Where one turn sends some rows of the set: a few examples, then the rows asked:
zas: [ -6  14  23  20  -2   3   2   3   5  -6  -6   1 -23]
zisuf: [  4   3   8   9 -10  11   7   6  24   3 -33  10  -9]
bitan: [ -4  -7  -1  16   2  15  -3  16   7   4   0  10 -28]
fam: [  1  -5   8  10  -9  11  21 -14   4   7 -12   9 -12]
Telu: [  0  -5  20   5 -12  27   5   3  -4   4 -22   8 -21]
gokit: [ 11  26   7   5  -8   5   5  -1  -3  -1   7   3 -10]
Tura: [ 16  -2  -1   7   2  20  -8  18   5  -2 -26   3 -14]
Rilug: [  9  -6  14  15   7  11  10  15   0  16 -22  17 -10]
begok: [ -6  17   6  19 -10  15  12   6  24   1  -8   9  -4]
seb: [  6 -11   8  20   2   1  -2   8 -10 -10  -1  -2 -12]
poza: [  7  14   3  10 -22  -2  19   9  11   5 -17  -5 -18]
bef: [ 21   6   4   5  -6   0 -13  12   1  -9  -9   1   6]
zate: [  0  16  -1  -2  -8  12   5  11   5 -20   0  13   4]
vut: [  0   8  13   9 -18   0  19   6  17  -1   3   7 -19]
Saz: [  8   3   5  -1  -1   6   3  11  13   2 -29  14 -30]
Gatab: [ -1   4 -10   5 -14  13   5   1  -5  -5  10   9   3]
gabov: [ -6  -9  -7  12   5   4  -6  12  -5 -14  -8   0  -9]
poziv: [ 20  14   1  -1  -6  21   0  19   2 -11 -22   7  -8]
zit: [-6 23  9  3 -1  3 -2  6  0  8  9  5 -4]
lefo: [  4   3  10  -1 -12   1  -3   1   0   0   0  -2  14]
Mir: [ -7 -13   5   3  -7   9  15  17   4   3   8   3  -5]
Dolep: [  1 -10   2  -2 -11  22  13  12  -7   5 -20   7 -24]
tizoz: [  6   0   6   5   7   1  -6   0   8 -13   0   5 -23]
rog: [  0   2  14   0 -24  -3  14  -1  -5   6 -23  14  -3]
Likin: [ -8   6  15  12   1   7   9  21  -2  11 -21  14 -25]
nagaf: [  2  26   3   9 -13   3  -3  26  -7   2  -1  14 -11]
samu: [ 11  10  16  12  -1  20   3   6  16  12 -11   6   8]
Fupo: [ -9  13   5  13 -22   1  10   1   7   0 -18  27 -14]
kaza: [  0   4   2   8  -7   8 -14   9  24  -4 -25  10 -10]
sebul: [ -6   5   3  12 -19  -7  11  15   9  14 -12  24  -8]
mep: [ 17  -1   2  12  -7  13  -9  22 -18  -2 -17   7  -8]
Kinef: [-10  16  -6   0   2   2   1  12  -9   9 -16  21 -14]
sulaz: [-12  15  -2   9 -20   3  11  14 -13   4 -11   6   2]
Kise: [  6  20   7   7 -16   9   4  14  16   6  -9   4  12]
giv: [  4  11  19  -2  -6  -2  -8  10 -11 -13  -4  13 -19]
vep: [ 18   1   1  11 -15  -6   1  15   5   3 -18  -6   5]
Lutig: [  0  -1   5   7  -4   7 -12  -3 -22  -1 -21   8 -13]
ravu: [  9  -1   2  11 -27  12   5  -6 -14  -2 -10  14 -14]
gazo: [ -1  -3   8   7  -8  13 -27   1  -1   1 -11   2  -9]
ruz: [ -8 -11  -1  18  -5  28  11   6   3   8 -13   1 -10]

Rilug turns into gazo
giv turns into sulaz
Gatab turns into vut
And these:
tizoz turns into nagaf
Dolep turns into seb
kaza turns into poziv
gokit turns into sebul
begok turns into Saz
zas turns into Kinef
zisuf turns into Tura

Where one turn sends some rows of the set: a few examples, then the rows asked:
dapal: [  1   8  -9 -18  10  -6  12  -4  -2   8   9  -4  10]
Kar: [  5   8 -10  -6 -20   4  21  -8   0   3   7  -1   3]
niz: [  0  11 -11 -17 -14  -7   3  12 -14  12  -6  -3  15]
nisu: [ 3 17 -6 17 -7  8  6 19  1  3  5 -3  6]
dotap: [  4 -15 -10 -16   3   3  -6  10 -14  11   0 -14   7]
Nenu: [ 1  2 -8 13 25 -3  6  6  6 -1  0  0  8]
subo: [ -2   6  -6 -12  13  -8  11 -12 -10  -6 -16   6   9]
Kemok: [  3   2  -8  -2 -23   5  19 -14   1  -6  -7   4   0]
Lotu: [  4 -21  -9   5   4 -13  -4   8 -18  -9   1  -4  15]
rik: [  6  12 -11 -10 -12  -5  23  -9 -12   4  -1  -4   9]
Volu: [ -3   7  -7  -6 -14  -5  -1   2 -15  -4 -27   4  10]
kog: [ 2  0 -8 14 23 -1  5  5  9  1  4 -1  7]
nak: [ -5   3  -8 -14 -23   4   0  10   5  10   6   1   9]
ripav: [  2 -25  -7   7  -2  -5  -6   5 -10 -15  -4   0   9]
Suzo: [ -6  -3  -1  -6   2   7   5 -16   9 -11 -14  11   1]
raved: [  4 -16  -8 -12   3   2  -8   4 -18   0 -17  -8   7]
Solug: [  2 -21  -7 -13  -6  14 -10   5  -3   6   2  -6   3]
nivu: [ 4 20 -7 17 -2  1  6 18 -8 -1 -4 -3  8]
ledag: [ 1  1 -5 15 22  0  3  5  8 -3 -5  2  6]
Nati: [ -8   0  -2  -5 -25   9  -4   2   3  -2 -13   8   5]
Vilir: [-1 -1 -5 16 22  2  3  5 12 -3  0  2  5]
zadu: [  4   9  -9  -2 -15  -2  22 -12 -10  -7 -14   2   6]
Nug: [  1 -21  -4  -9  -5  13 -10  -1  -4  -5 -15  -4   2]
vuzo: [ -4  -1  -5 -15  -2   7   9  -9  15   3  12   5   1]
Zavi: [  2  16  -3  21  -5   3   5  14  -7  -7 -11   2   8]
dod: [  3 -22 -11   2   0  -7  -3  11 -12  -4  12  -7  13]
fof: [  0 -26  -8   6  -5  -2  -6   7  -3  -9  10  -2   9]
Sif: [ 0 14 -3 20 -8 11  3 16  4 -5 -3  2  2]

Zavi turns into nivu
raved turns into dotap
And these:
Suzo turns into subo
nak turns into Nati
ripav turns into Lotu
Nenu turns into kog
rik turns into Kar

